[[  5   7   0 -20  -5   4   6   1  12 -21  -7   5  -6 -11  -3  -4]
 [ -8  -4  -4  13   2  -3  -6  -5 -18 -39   4   1   3   8 -22   1]
 [-15  -6  -5   2   3  14 -14 -10 -17  20   1  -3   3   5  -4  -8]
 [ -5  -4  -2   2   0  -2  -7  -1 -10 -33   6   1  -2  12  -9   1]]
|
[[-15  -6  -5   2   3  14 -14 -10 -17  20   1  -3   3   5  -4  -8]
 [ -8  -4  -4  13   2  -3  -6  -5 -18 -39   4   1   3   8 -22   1]
 [ -5  -4  -2   2   0  -2  -7  -1 -10 -33   6   1  -2  12  -9   1]
 [  5   7   0 -20  -5   4   6   1  12 -21  -7   5  -6 -11  -3  -4]]

[[-37 -21  -3 -23 -18]
 [ 31   1 -23 -44   8]
 [-40  -4   5  13   5]
 [ -1 -18 -20  11 -16]]
|
[[ 31   1 -23 -44   8]
 [ -1 -18 -20  11 -16]
 [-37 -21  -3 -23 -18]
 [-40  -4   5  13   5]]

[[-25 -14 -14 -12]
 [-44  -6 -46 -39]
 [-16 -33 -16 -25]
 [-24  11   1   2]]
|
[[-44  -6 -46 -39]
 [-16 -33 -16 -25]
 [-25 -14 -14 -12]
 [-24  11   1   2]]

[[ 27 -13  13  14   3  14   7 -19   9 -22]
 [  8 -38  -3  -1  12   8  10  30  30   0]
 [-12  20  29   5   4   4  10  20   3  23]
 [ -2 -14  -9  22   8 -32  15   3  11   6]]
|
[[ -2 -14  -9  22   8 -32  15   3  11   6]
 [  8 -38  -3  -1  12   8  10  30  30   0]
 [ 27 -13  13  14   3  14   7 -19   9 -22]
 [-12  20  29   5   4   4  10  20   3  23]]

[[-14 -11 -15 -27  39  -4  -6 -12]
 [  8  11 -46  -6   5  26 -33  35]
 [-19  29  12  19  30 -20  38  -9]
 [-29 -14 -20  16 -25  -1 -19  20]
 [-43  10  14 -27 -29  29  15  36]
 [ -4  30  33   8  38  25  23  35]
 [ 29  30 -43  -2 -34  17  -2  21]
 [ -6   6 -28  -1   1 -18  -6 -10]]
|
[[  8  11 -46  -6   5  26 -33  35]
 [ 29  30 -43  -2 -34  17  -2  21]
 [ -6   6 -28  -1   1 -18  -6 -10]
 [-29 -14 -20  16 -25  -1 -19  20]
 [-14 -11 -15 -27  39  -4  -6 -12]
 [-19  29  12  19  30 -20  38  -9]
 [-43  10  14 -27 -29  29  15  36]
 [ -4  30  33   8  38  25  23  35]]

[[-35  -4  -4   2  -1   8]
 [ 45   3 -13 -16  19  -2]
 [ 38  -3  24  -6  -7 -11]]
|
[[ 45   3 -13 -16  19  -2]
 [-35  -4  -4   2  -1   8]
 [ 38  -3  24  -6  -7 -11]]
